Each path below is one point turned by a fixed rotation once a step. After each direction that follows a path, write how fast that rotation turns it, in degrees each step (0 if it stays still).
Each turn is a multiple of 5 degrees from 10 to 175, or 0.
Each row of a path follows its step; steps can be skipped.
Rotation 1:
step 0: [-25  26  41 -12  32  15   9  -7 -12   3  -5 -21  -5   3   7  25  -6   7
 -18  -6  25   2 -25 -14  12   6  11]
step 1: [ 22 -12  20   4  -5  -5 -22  -9 -19  17  -5 -17 -21  10 -26 -34  10 -14
 -19   8  -2  18 -18   3  11  30  25]
step 2: [ 27   6  -6 -22  14   9  18 -10  13  -6  44   3  23   9  -3   9  -1 -21
   3  26 -28  14  -7  -2 -14  24  19]
step 3: [-26  -5  -4  27  -4  22  13  28  33  -6   9 -21  -8 -13 -20   7  -5  17
 -20   1 -28   4  -8  14 -17 -10  28]
step 4: [-28 -42 -16  -2 -21 -14   5 -15   6 -20  -8  12 -32   6 -10 -16  -6 -10
  23  13 -36  -3  -2  -3   0   1 -14]
step 5: [ 16 -12 -32  -5  18 -20 -13  -2   9  -3  -4  30  24  -8  27   0  -7  24
  16   1 -11  -3  -4  18 -19 -41   2]
step 6: [-27  -2 -27  -7  20  12   0  12 -10 -14 -44 -13  -2   1   6  37   6  11
   0 -15  17 -22  21  16  16  -4 -10]
step 7: [  2 -16  22 -13 -22 -35  -8 -22 -42  -6 -24  14  -3  -9  -6   0  -5   5
 -16 -11  31  -2  21 -13   0  -5  11]
step 8: [ 20  33  10 -30  29  24  -3 -25  -5  27  -7  23   7  19  -6  -2   1 -20
   4 -11  29  13   1   1 -13  -8   6]
step 9: [ 21  12  18   5   9  -5  -4  31  16   6   0 -34 -23 -17 -12  19   1 -26
 -21  -9  23  18   3   9 -13  30   9]
[  2   8  13   6   7   4  -7  -4 -13  -9  -6   6   0  -1   9   1   7  -4
   1 -11   1  -2   5   2  -5   8   3]  45
[ -4  -4  -6   7  -6  -5  -5   1  -4   3  -7 -16  -8   8  -5   1  -7  -3
   1  -9   0  -2   0   8  -3  13  -4]  130
[  5  -3   4  -5  -6  -7  -2 -14   3   5  -1   0  19   5   2  -8  -7  -3
   5   1  -7  -4   5  -2  -7   4  -2]  125
[ -2   6   6  -1   6  -7  -1  -1   0   1  -5   2  -9   0   0 -16  -7 -10
  11   5   3  -1 -10   9   2  -8   2]  100
[  3  -2   5 -17 -10   3   7   6  -5   2  -4   0  -2   0   7  -1   3   0
  -7  -9  -5  -3  -2  13  -1  -7  -9]  40
Rotation 2:
step 0: [ 11   5  -7   8  27  25  -4   2   2  20 -27 -27 -20   7  -5  20 -30   7
 -16   3  -3 -21 -12   7   3   6   2]
step 1: [ 17 -10 -14  31  23  -5 -19 -31  -2  18  -5 -11   2  27   4  19 -30  13
 -10   2 -15  -2  -1   0  -3  -5  -6]
step 2: [ -7   8 -11   4  14  20 -18 -15 -24   5   3 -21  29  12  -5  23 -36  -4
   2  -8  -6   1  18 -12  -2 -18   8]
step 3: [-10   2 -10  15   4  37  -6 -25  -3   3 -25  -4  -2  -3 -15  15 -23 -34
  -5 -19 -14  -1  -4  -2   5 -16  -6]
step 4: [ 10  15  -3  20   6  33 -11 -25 -12  10 -10 -13 -11 -12  -6  16 -12  13
 -39 -16  -8  -7 -20  -5  -5   2   5]
step 5: [ -6   8 -34  13   8   2 -33 -19  16  14  -9 -23   9   6  -2   3 -28  13
 -21  -5  -5 -15 -11  13  -7  -1  14]
step 6: [  4   1  -8  16   2   2 -33 -16 -10  -5   6 -33  13   1  10  15 -20 -16
 -12   0 -31   0   8  17  -2 -28   0]
step 7: [  5  25  -5   4 -10  24   2 -14 -16  -9 -25 -15  23   8 -13   2 -20 -13
 -15  -7 -40  -9   8   3   2  -9   3]
step 8: [-11  19   7   9  11  36   5 -31  18  -7 -21 -14  -2   3   5  -2 -20   6
 -25  -3 -19  12 -17  12 -10  -8  -3]
step 9: [  8   9  -1  -8   2   6 -20 -49   1   4  -3  -2  16  -3  14   7 -18   9
 -24   1  -9 -12 -24  12  -5  -5  23]
[ -4  -6   0  -1   0   6   4  -2   4   5   2  12  -2 -17  -5   0  -1  -1
 -11   0  10  -5  -7   3  -3  -6  12]  70
[  0   5  -3  -2   3 -14  -4  -1  -2   6   2  -3 -11   2   3  10   1   5
   6  -3   0  -5 -15  11  -7   6   6]  80
[ 18  -8  -5  -7   8  -2  -4 -10   1 -11   0   1  -6  -5  -7   4   7  -2
   1   0  -3   7  -2   2   6  -6  -3]  135
[ 13  12   2   2 -12   5   9   7  -3   6 -10   0 -13  -4  -5  -1  -3  -5
   2   2  -1  -1  -2   0  -2  -7  -7]  95
Rotation 3:
step 0: [  4   2 -29 -10 -29  23  16   0 -13   1 -21  -3  -3  17  -1 -19  13  11
   0   9   3  15   0   3  26  -4  14]
step 1: [  4 -12   0  16 -27  -3  21 -21   5   6  14   5 -12   1  13 -27   1 -22
 -21 -13  -6   8   1  -1   6  -4 -29]
step 2: [-23  13  18  -9  -8 -16  22   3 -15 -16  -7  -1  -1   3  21   2  21  -4
   0  -8   6 -17 -14 -18  18  26  -8]
step 3: [  9 -16 -12 -21   2 -12   4  -3  12  -6  -5 -12  11  -2  26   6 -13 -29
  22  -5  -8 -19 -20  18  19 -10  -1]
step 4: [ 18  -1  18  12  10   3  13   6  31  -4 -20  -9   3  14  10  -9   8  13
   5   2  32 -22  -9   8 -15 -11  -8]
step 5: [  8  10  14  -3  -5  17 -11 -10   5 -21   2  -3  -3  15   3 -14 -22  20
 -13 -18  -3 -16  -1   4  22 -11  35]
step 6: [ 11  28  -9   6   2 -12  11  -5  20  12  30  -1  15  -1  -9 -12  -7 -18
  -1 -31  10 -11  16 -14 -11  -5  10]
step 7: [ 10  10 -20  -5  -3   8  22  10 -26  -2   3   4  -8   7   0   3  10   1
  23   6  34   1   9 -17  13   7  30]
step 8: [ 15 -15 -20  17 -12  29   3 -32  -2   8  14  -9   1  -8  15 -21  -3 -17
  17  13  -4   1  12   1   9  -1 -10]
step 9: [ -7  -3  35   4   6  11  11  -5 -10   3   2  11   2  10   2 -23  15  -4
  -3  12   7 -17   0 -38   7   9 -25]
[ -8  -1  -1  -9  -4   6   8  -4 -13  11   5   0   0  -2 -10 -14   1   3
   7   7  -4   4   3  -2  -3   0  -6]  40
[-10   1   3   5 -10   5   4  11   4   3  -5  -3  -6  -5   9   5  -4  -8
  -1   9  -5   2   5 -10   8  -7  -6]  45
[ -1  -2   3   3  15   5  -5   7   3   2  -5   4  -1 -11  -6  -7   1   2
   6   0  -2 -13  -4   7  13   0  -8]  60
[ -4   1  -2   7  -6  -6   0 -11  10   3  11   2   1 -14   6   0   0   0
   4   0   0  -3   8  13  -7  -6  -5]  155
